0: array([-1.3, 0.6, -1.4, -0.2, 0.7, 0.3, 1.1, 1.0, 0.3, 0.9])
1: array([0.7, 0.2, 1.2, 0.4, 0.6, 0.3, -1.2, -1.3, 0.6, 0.5])
2: array([-1.4, -1.5, 0.6, -0.9, -0.1, -0.4, 0.4, 0.5, -0.7, -1.1])
3: array([-1.5, -1.3, 0.8, -1.2, -0.5, -0.6, -0.1, 0.3, -0.3, -0.6])
4: array([1.9, 1.4, -1.4, -0.9, -1.0, -1.8, 1.2, 0.0, -0.2, -0.2])
5: array([0.8, -1.0, -0.5, 1.3, 0.6, 0.4, -2.1, 1.0, 0.2, -1.4])
6: array([-1.0, -0.8, 1.2, -0.5, -0.2, -0.5, -0.3, 0.1, -0.1, -0.1])
7: array([-0.9, -0.7, 1.0, 1.4, 0.6, 0.2, 1.3, -1.1, -0.4, -0.3])
8: array([-1.0, -1.2, 0.9, 1.3, 0.6, -0.4, 1.0, -0.4, -1.3, -1.4])
9: array([2.2, 1.7, -1.2, -1.9, -2.1, -1.9, 1.3, 0.9, -0.3, -0.3])
10: array([-0.3, 1.5, -2.1, -1.4, -0.1, 0.5, 1.0, 1.3, 0.5, 1.0])
11: array([0.0, 1.6, -1.8, -1.2, 0.1, 0.4, 1.0, 0.9, 0.2, 1.1])
12: array([0.9, -0.6, 0.3, 1.5, 0.1, 0.4, -1.9, 2.1, -0.1, -1.3])
13: array([-1.4, -1.5, 1.4, -1.7, -0.7, 0.0, 0.1, -1.4, -0.5, 0.2])
14: array([0.2, -1.3, -0.8, 0.5, 0.6, 0.4, -2.2, -0.1, 0.4, -1.4])
15: array([1.1, 0.4, 1.1, 0.8, -0.4, 0.1, -1.5, 2.0, -0.2, -0.2])
16: array([0.7, 1.0, 0.5, -0.3, -0.4, 0.1, -0.7, 2.1, 0.2, 0.1])
17: array([0.5, -1.0, 0.0, 0.5, 0.7, 0.4, -2.1, -0.8, 0.3, -0.8])
18: array([-0.8, 1.1, -0.8, -0.5, 0.4, 0.5, 0.0, 2.2, 0.4, 0.4])
19: array([0.1, -1.1, 0.3, 0.0, 0.1, 0.4, -2.1, -1.2, 0.6, -0.4])
20: array([0.6, 0.0, 1.3, 0.9, 0.1, 0.1, -1.7, 2.3, 0.1, -0.9])
21: array([-0.1, 1.6, -2.0, -1.3, -0.3, 0.4, 0.7, 1.7, 0.4, 1.0])
22: array([0.0, -1.2, -0.5, -0.1, 0.2, 0.3, -2.1, -0.9, 0.4, -1.1])
23: array([-0.1, 1.4, -1.4, -1.1, -0.1, 0.3, 0.6, 2.0, 0.6, 0.9])
24: array([-0.2, 0.8, -0.9, -1.0, 0.2, 0.5, 1.3, -0.4, 0.3, 0.2])

array([-1.5, -1.6, 1.1, -1.9, -0.8, 0.0, 0.1, -1.4, -0.3, 0.5]) 13 3
array([0.1, -0.6, 0.4, -0.1, 0.3, 0.0, -0.3, -1.3, 0.1, 1.1]) 1 6
array([1.6, 1.3, -1.0, 0.4, -0.3, -1.5, 0.8, -0.2, -0.3, 0.1]) 4 24
array([2.0, 1.4, -2.1, 0.6, -2.2, -0.2, 1.4, -1.1, -0.2, 0.8]) 4 9
array([0.7, 0.1, 0.8, 0.4, 0.3, 0.6, -1.1, -1.6, 0.5, 0.9]) 1 19
array([-0.4, 0.5, 0.1, -0.4, 0.2, 0.3, 1.5, -1.1, -0.3, -0.5]) 24 7
array([-1.2, -0.3, 0.3, 0.9, 0.6, 0.3, 1.5, -0.6, 0.0, 0.1]) 7 8
array([1.2, 0.5, 0.3, 0.9, 0.7, 0.4, -0.4, -1.3, 0.4, 0.9]) 1 17
array([2.2, 1.7, -0.9, -1.6, -2.2, -1.7, 1.5, 2.3, 0.0, -0.8]) 9 4
array([-1.4, 0.3, -0.9, 0.2, 0.6, 0.5, 1.5, 0.4, 0.4, 0.5]) 0 24
array([-1.0, -1.1, 1.1, -1.4, -0.5, 0.1, 0.0, -1.4, -0.1, 0.7]) 13 6
array([-0.5, -0.4, 1.0, 0.2, 0.3, -0.6, -0.1, 0.1, -0.2, 0.2]) 6 3
array([2.0, 1.2, -1.4, 1.3, -2.7, 0.4, 1.2, -1.1, -0.5, 0.4]) 4 24
